One turn moves each row of this set onto another row. After a few examples, where does it send each row asked below?
mefo: [  8,   3,   0,  15,   8,   1,   1,   2,   2,   3,  -2,   9,  -2,  -1,   3,
   2, -10,   2, -14,  -1,  16,  -1, -10,  -7,   3,  -1,   8,   1,   3,   7,
  -6,   2,   0,   2,  -2]
kuge: [ 8,  5,  0,  0, -2, -7, -6, 13,  0, -4,  1,  6, -4, -1, -2,  4, -6,  3,
 -2, -7, 10,  2,  6, -3,  0,  4,  7,  5, -8, 13, -3,  9,  5,  9, -4]
duzol: [ -5,  -5,   0,  -9,   2,  -3,  -4,   8,   1,  11,   5,  -8,  -2,  -7,   9,
  -3, -13,   2,  -6,  -9,   8,   4,   4,  -4,   1,  -6,  12,   2,   9,   6,
   6,   7,  12,   1,  -1]
loger: [  1,  -5,   2,   7,  -6,   4,   5,  -2,   3,  -2,  -3,  11,   7,   2,   4,
   2,  -3,   2, -13,   2,   5,   3,  -7,  -2,   0,  -1,  -2,  -6,  11,   6,
  -4,   7,   2,   7,  -2]
zoged: [  4,   0,  -3,   8,  -9,  -6,  -2,   2,   8,  -5, -10,  -4,   1,   0,   2,
   3,  -6,   9,   1,  -2,  11,  -2,   2,  -8,   1,  -1,  -5,   2,   1,   8,
   2,   4,   5,   5,  -4]
sil: [  4,  -1,  -2, -12,   0,  -8,  -4,   5, -11,   5,   5,   0,   4,  -8,  12,
   6, -12,   7,  -7,  -2,   2,   1,   4,  -9,  -3,   2,   3,   5,  12,   8,
  -4,   5,   4,  -1,  -8]
ran: [  1,  -7,   4,   3,  -6,   1,  -2,  -3,  -7,  -4,   1,   0,   0,  -3,  17,
   7, -12,  -3,  -9,  -1,   8,  -7,   0,  -1,   0,   0,  -2,   1,  -4,   5,
   5,   8,  12,   1,  -6]
Ril: [  0, -13,  -2,   0,  -1,  -2,  -6,   0,   1,   4,  -8,   7,  -4,   5,  11,
   5,   2,   1,  -6, -11,   2,  -2,   2,  -3,  -2,  -4,  15,   6,   5,  -2,
  -5,   1,   4,  -7,  -2]
boze: [  3,   7,   5,  -5,  -1,  -6,   2,   2,  -1,   8,  -5,   0,   1,  -6,   4,
   3, -12,  -2, -14,  -7,  14,  -3,  -3, -11,   2,  -1,  11,  11,   7,   5,
   8,  10,  12,   0,   5]
zud: [  3,   1,  -8,   3,   8,  -3,   0,   2, -12,   1,  10,   1,   4,   0,   4,
  -4, -17,   0,  -2,  -5,   0,  -3,  -4,  -2,  -9,  -1,  11,   2,  12,   5,
  -2,   3,  -1,   4,   0]
Nez: [ 3,  6, -1,  2, -1, -2,  3, -1,  0,  0,  4,  8,  5,  4,  8,  0,  8,  0,
 11, -7,  4,  1,  6, -4,  0,  1, -2,  4,  5,  0,  2,  1,  5,  4, -3]
gegol: [  1,   6,  -1,   3,  -1, -12,  -3,   3,  -1,  -1,   4,   9,   4,  -2,   2,
   1,   1,  -1,   0,  -5,   4,  -2,   2,  -1,  -1,   3,   7,   3,   5, -11,
  -9,   6,   2, -11,   0]
ribe: [  1,   9,  -1,   1,   3, -13,   4,   6,   2,  -1,  -4,  -1,   3,  -1,   2,
   2,  -6,   3,  -6,  -9,   6,  -2,  -4,  -4,  -2,  -2,  10,   2,   5, -12,
   7,   9,   3,  16,   2]
Pak: [  1,  -5,   2,   3,   5,  -3,   9,  -2,   1,   6,   3,  -6,  -4,  -6,  13,
   3,   7,  -1,  -6,  -2,  -1,   1,  -1,   2,  -4, -11,  15,   7,   5,   2,
   2,   6,   9,   1,  -2]
nud: [  2,  -1,   6,   4,  -1,  -1,   2,   9,  -6,   5,  -1,   4,  -5,  -1,  -7,
  -4,  -5,   7, -11,  -2,   4,   7,  -7,  -2,   4,   3,  12,   8,   0,  10,
  -6,   2,  -3,  -1,  -9]
sasiz: [-4,  1,  1,  1,  0,  2,  4,  4,  1, -1, 16, -7,  7, -1,  3,  0,  6,  8,
  0,  0,  7, -5,  6, -5, -4,  3,  9,  4,  3, -1,  7,  1,  5,  3, -1]
Sobat: [  0,  15,  -1,   1,   0,   6,   2,   3,   0,   2,   9,   4,   5,  -1,   6,
   4, -23,  -3,  -8,  -8,   7,  -2,  -7,  -2,   0,  -3,  10,   4,   4,  -1,
   0,   0,   4,   8,   0]
Zuku: [ 1,  5,  0, 11, -4,  8,  2,  6,  2,  0,  2, -4,  6,  5,  6,  0, -1,  7,
 -6,  1, -2,  4, -2, -6, -1, -8, 14, 13,  9, 11,  1, -1,  5, -1,  4]

sasiz goes to loger
mefo goes to duzol
ribe goes to Zuku
Where do these go?
gegol goes to nud
zoged goes to Sobat
kuge goes to zud

